In the rows, zero is written as 128.
Named turns come first, each shown by rows before and after it. Which turns, in which order, take the first row of each pair that follows to the second? Write the first one first, as in the answered first pair.
W (before |-> after):
[140 110 111 117 129 142 146 123 136 134 124 128 137 108 131 122 79 116 98 118 139 137 119 122 127 109 93 121] |-> [126 92 114 146 118 133 146 112 132 148 132 109 126 110 133 140 126 135 117 123 136 130 87 144 128 120 111 118]
[171 164 101 107 150 119 89 145 126 108 111 160 163 136 133 82 119 125 108 117 118 136 146 115 125 125 139 165] |-> [133 158 88 124 128 131 152 129 143 119 92 115 145 115 157 110 95 117 116 108 123 115 130 86 166 90 93 151]
[108 137 137 136 127 135 119 114 118 139 106 122 111 136 148 139 162 120 119 114 134 119 137 129 120 123 122 121] |-> [114 136 143 131 128 134 106 117 116 137 107 133 111 141 145 130 164 125 120 113 139 124 140 132 113 129 135 121]
A (before |-> after):
[117 156 148 121 147 133 131 123 109 127 120 124 122 137 140 127 142 129 133 123 115 119 150 109 130 130 131 124] |-> [114 156 148 120 145 130 125 132 119 125 114 127 122 141 136 127 141 119 130 124 114 123 155 105 131 134 125 122]
[133 160 129 107 149 142 123 142 109 111 149 150 111 130 108 113 117 135 115 114 128 141 132 140 132 139 149 129] |-> [140 153 131 105 159 148 129 137 114 114 156 154 117 129 111 114 115 135 113 112 128 139 135 134 128 135 151 143]
[128 94 106 160 63 137 180 132 133 132 155 95 141 115 115 145 101 138 109 127 141 120 84 146 155 112 105 118] |-> [117 85 114 173 60 129 164 133 121 141 158 94 136 124 114 153 126 146 126 128 137 117 80 155 154 118 122 110]
[111 124 148 140 131 124 129 120 122 126 124 119 122 126 150 137 138 129 136 130 119 118 139 100 133 126 117 124] |-> [105 134 149 148 127 121 125 126 117 127 121 122 122 127 140 131 142 130 135 132 124 123 142 103 128 135 115 115]
B (before |-> after):
[112 130 112 99 94 131 125 137 89 150 104 104 106 153 151 148 137 107 167 157 130 103 116 102 141 126 119 119] |-> [124 152 115 83 119 134 115 131 88 138 106 118 112 156 154 145 124 101 156 157 129 98 140 88 138 121 117 135]
[126 123 132 145 98 121 97 139 127 130 139 127 126 126 109 130 152 130 128 134 133 126 98 167 102 150 125 112] |-> [112 111 124 150 102 141 146 124 135 126 135 107 113 115 126 153 129 124 136 132 127 100 87 128 140 128 106 117]
[112 120 143 148 118 128 121 123 111 137 138 112 129 130 140 150 163 137 152 129 116 121 130 127 130 139 150 129] |-> [115 123 139 139 132 138 143 113 111 132 132 108 122 128 148 151 149 134 151 123 113 118 137 104 147 132 140 141]
M (before |-> after):
[138 133 147 113 178 137 137 105 116 103 132 135 122 139 150 133 127 125 136 122 95 106 148 92 140 135 146 156] |-> [135 159 133 116 135 113 109 137 140 125 113 144 147 125 119 96 88 118 98 100 142 164 142 142 111 139 108 118]
[144 114 122 122 153 134 121 114 118 121 139 138 125 128 134 135 139 126 132 147 121 116 126 116 135 122 148 149] |-> [151 126 116 113 135 126 118 125 130 124 126 147 141 122 118 114 111 117 114 134 141 147 129 143 116 127 122 136]
[110 118 144 154 119 120 108 125 113 131 123 117 132 137 139 155 191 144 166 133 111 128 118 138 126 146 147 125] |-> [153 132 130 99 171 139 138 119 135 107 134 146 136 124 139 129 116 131 124 136 112 114 160 93 136 124 133 171]
Pairs:
(2 to 3 turns a pair)
[125 144 110 131 104 118 147 140 152 149 111 131 128 99 123 102 67 103 88 121 160 152 132 125 145 104 91 113] |-> [130 121 125 126 151 142 175 111 129 129 134 122 95 112 163 140 115 113 139 145 119 86 136 72 175 108 135 156] -> M M
[128 153 146 112 141 137 109 151 171 126 96 88 128 126 116 102 85 119 119 144 155 128 137 121 160 109 65 85] |-> [120 148 150 124 132 126 85 162 160 131 103 93 130 129 109 93 105 128 120 144 159 143 139 150 147 118 71 72] -> B B
[110 136 153 154 132 132 126 105 109 131 134 118 114 139 137 133 193 128 150 146 103 109 133 119 132 146 169 139] |-> [114 168 126 126 127 136 155 112 144 129 107 120 121 111 133 98 95 103 103 116 133 127 162 96 141 114 96 123] -> W M W
[162 109 111 135 122 115 97 133 147 126 153 148 154 134 98 118 150 138 126 148 143 150 101 190 83 137 159 130] |-> [192 113 109 105 159 128 115 127 151 106 155 163 156 131 104 113 112 136 112 147 130 133 129 149 99 128 164 158] -> M M
[141 102 136 127 148 144 136 94 119 128 168 118 120 124 139 167 142 136 142 147 122 118 117 106 148 111 144 122] |-> [131 91 132 142 122 136 130 101 129 147 160 110 118 114 130 168 135 139 133 149 139 136 93 135 143 111 128 96] -> M W A
[151 133 144 107 153 141 94 131 126 113 128 158 129 147 130 119 143 140 133 155 121 115 140 119 112 145 173 153] |-> [114 128 124 127 135 149 168 112 137 128 117 108 106 122 149 143 120 124 136 135 121 95 119 79 151 108 121 136] -> W W
[145 136 113 101 124 125 117 141 148 124 120 146 153 117 105 97 84 120 111 119 156 149 131 142 118 112 119 132] |-> [141 146 133 112 132 115 85 146 125 118 124 159 148 139 113 105 133 132 131 123 135 144 145 154 103 142 150 132] -> M W
